Rotation paths and how fast each direction turns (deg/step):
Each turn is a multiple of 5 degrees from 10 to 175, or 0.
Each row of a path follows its step; steps can be skipped.
path 1
step 0: [-10.2,0.4,1.0,-6.0,-18.2,1.7,0.5,-0.5,-25.3,-2.3,-3.9,-15.9,-27.5,-15.7,-1.3,-2.9,-14.0,4.9,-7.5,-7.0,15.6,-16.0,14.1,-25.6,-5.3,0.4,5.4,6.7,-6.2,0.6,-6.6,9.8,4.6,-19.7,-10.9,-5.5,-13.6,10.7,-4.3]
step 1: [-3.9,-8.8,2.5,3.1,-2.9,13.7,11.7,14.8,23.3,1.6,10.9,-14.9,-5.1,-4.7,-1.4,13.6,3.8,28.7,-11.0,3.5,-2.8,-9.1,-3.0,-7.1,13.2,-15.7,-9.5,-11.3,-0.6,2.9,-11.5,22.9,25.2,-5.3,1.9,2.0,17.3,3.6,-4.5]
step 2: [-2.1,-19.3,-6.1,-10.4,2.6,8.7,-4.3,-15.2,-13.9,9.2,18.5,2.8,7.9,2.0,-14.6,-3.6,1.7,-6.8,-16.5,-2.1,-4.4,-13.5,26.9,-3.8,-4.7,-3.6,26.9,-16.3,-1.7,17.2,-2.6,-0.5,9.6,-15.8,1.9,5.0,10.4,14.9,-5.2]
step 3: [2.3,-3.6,-5.7,3.7,-7.1,0.8,12.3,16.9,5.6,-11.6,11.2,-23.1,7.4,18.2,-5.0,9.3,9.2,-13.7,-15.8,-14.3,0.1,-18.4,-8.5,-1.7,-19.0,0.4,4.4,16.4,23.8,2.1,7.2,8.3,13.2,-10.6,-9.3,1.2,12.4,-16.4,-4.5]
step 4: [8.2,1.6,1.5,-11.8,2.0,-2.8,-4.7,2.2,-19.5,-21.2,11.1,-7.2,12.3,-1.0,-22.2,-3.2,7.2,3.0,1.2,-8.7,15.7,5.2,0.2,-5.5,13.0,-12.8,-7.5,-7.0,-2.8,8.5,23.4,-5.2,-2.2,-2.4,-20.4,18.2,22.5,15.5,-11.4]
step 5: [3.2,-2.8,12.4,-1.3,0.2,14.0,4.2,-1.9,7.2,15.2,6.0,2.5,30.4,6.3,-17.4,2.6,-18.7,-18.0,-6.7,-14.4,-14.0,4.9,-10.7,13.5,-5.5,1.7,-20.0,0.4,17.1,3.6,-6.1,13.1,0.7,15.2,-12.7,-0.2,3.9,8.3,-14.5]
step 6: [8.9,4.3,1.6,-19.2,3.7,-12.2,-17.6,2.8,-28.4,2.3,-1.3,-7.8,-8.7,17.8,-4.4,23.7,-20.6,-16.9,9.2,12.5,-2.3,-9.0,-1.5,5.8,2.1,2.8,2.0,9.9,-8.0,9.0,4.4,-7.4,-4.9,-0.8,-21.3,-3.0,-4.8,-4.1,-19.7]
step 7: [-3.5,-9.5,8.0,-8.1,-13.7,-16.3,5.3,5.0,16.2,0.8,0.8,-4.4,3.0,-22.1,-4.6,13.5,-1.5,-6.3,5.8,-0.5,0.8,-8.1,-18.5,8.4,20.4,10.4,-37.5,5.7,4.3,4.4,8.0,9.7,-4.5,-20.6,-3.5,-4.3,-12.9,2.9,-10.1]
step 8: [4.2,4.0,8.0,-11.3,1.8,9.2,-15.5,-14.9,-27.7,14.0,0.5,3.0,-13.6,-14.6,2.5,5.6,-18.7,4.4,-1.0,-4.9,-6.2,2.9,2.0,-2.7,20.9,-15.4,3.9,-10.3,7.5,-4.4,-0.9,31.2,-8.0,-16.0,-1.3,-14.1,-6.7,9.0,-1.8]
step 9: [-4.7,-2.5,-4.3,-12.7,-18.5,6.6,8.8,4.8,10.2,6.9,3.4,-10.2,-4.9,3.1,6.3,5.6,-22.3,2.4,-13.9,-7.6,4.4,-17.8,14.2,-13.9,4.3,13.3,-13.1,3.8,-13.8,-2.6,-20.0,16.9,25.1,-6.4,-1.9,-6.6,-16.4,-16.6,-4.4]
step 10: [-6.7,-13.9,-7.0,2.4,-14.9,0.2,-8.0,6.8,-1.4,7.1,16.4,2.5,-10.2,-3.7,-5.0,16.8,1.9,14.9,-3.7,18.0,8.6,-9.0,-4.5,-16.9,6.1,-17.6,16.7,-7.1,-15.2,5.4,5.6,6.5,10.1,-29.4,0.6,-13.3,22.7,11.2,-5.4]
step 11: [-13.7,-3.6,2.7,5.3,3.5,1.7,2.9,-4.8,5.2,-2.0,22.2,-8.7,28.4,-1.8,-1.7,7.3,7.5,6.8,-17.6,-18.5,-6.1,-13.2,16.1,-6.7,-5.4,11.8,7.4,-11.6,18.2,9.2,-0.4,22.0,8.4,-18.8,10.5,14.2,-3.6,1.2,3.4]
Directions:
[1.2,-3.1,-0.2,5.5,1.8,6.8,7.2,-0.4,-0.2,-7.1,-0.7,-6.6,-1.8,0.7,-4.5,-0.1,7.1,-0.5,0.6,5.5,-4.4,-2.9,6.0,-3.3,-6.2,-0.8,1.7,-3.9,2.6,0.6,0.0,-0.6,2.6,1.8,-1.4,1.8,0.6,5.5,-0.4] | 35
[-2.0,-1.8,0.2,-5.3,1.4,-0.2,1.9,-0.8,5.5,-6.2,-0.4,-6.5,-3.4,2.0,6.1,-2.5,-5.8,-0.3,2.5,1.5,0.9,-4.8,-3.1,-6.3,-3.4,-0.7,3.2,5.7,-4.2,-3.0,-0.2,-1.9,-4.0,-0.4,-6.6,2.9,0.9,-6.2,-3.2] | 120
[-1.3,-2.1,0.0,-4.2,-1.2,-1.6,-4.8,3.4,5.8,3.6,1.1,3.3,4.8,-0.7,-4.1,5.2,1.1,-0.7,-1.5,8.7,-4.7,-2.2,0.3,3.5,-3.9,-2.8,6.8,0.1,-7.3,3.1,-4.4,-1.4,3.7,4.8,-3.6,-1.9,-3.3,-1.0,0.0] | 90
[-1.1,0.8,-0.1,-1.5,6.7,-2.5,4.2,2.9,-0.5,4.3,5.2,4.8,-0.2,1.4,2.1,-4.8,0.8,-4.8,4.0,-1.3,-0.3,0.7,-1.8,-0.8,-9.0,-5.9,-2.7,2.9,-4.0,-2.7,-0.4,4.4,1.1,-6.4,-0.5,-0.9,-2.7,8.6,1.5] | 135
[0.3,2.2,-2.4,-4.2,0.1,0.7,10.1,0.7,-2.3,-0.2,3.5,0.4,1.6,-4.3,-2.8,7.5,-6.1,1.7,0.6,-4.8,-4.8,-1.6,0.0,0.5,4.1,3.8,3.3,1.5,1.0,3.8,0.2,-0.1,1.9,-4.6,-8.4,-3.1,3.9,2.9,4.1] | 0
[5.8,-7.7,-2.8,-2.2,0.1,0.5,-0.9,-5.7,-3.6,-1.6,-1.0,2.5,3.5,2.3,0.3,6.3,2.4,-4.4,1.4,1.7,-0.8,-2.6,-2.7,-3.9,2.0,2.0,-7.1,2.3,-2.7,-6.1,3.5,3.7,-3.8,6.6,-2.4,-3.7,-1.8,1.4,5.8] | 35
[-0.6,2.1,-0.8,0.4,3.0,-3.8,-1.6,1.9,-6.0,-2.2,1.3,-4.3,-2.7,2.2,7.7,8.3,1.3,3.1,-2.3,-3.6,-4.9,5.6,-1.4,0.2,-2.5,-1.4,-1.0,-0.3,-0.9,-0.1,1.3,2.0,8.8,3.7,-1.2,7.3,-5.8,-2.5,1.0] | 135
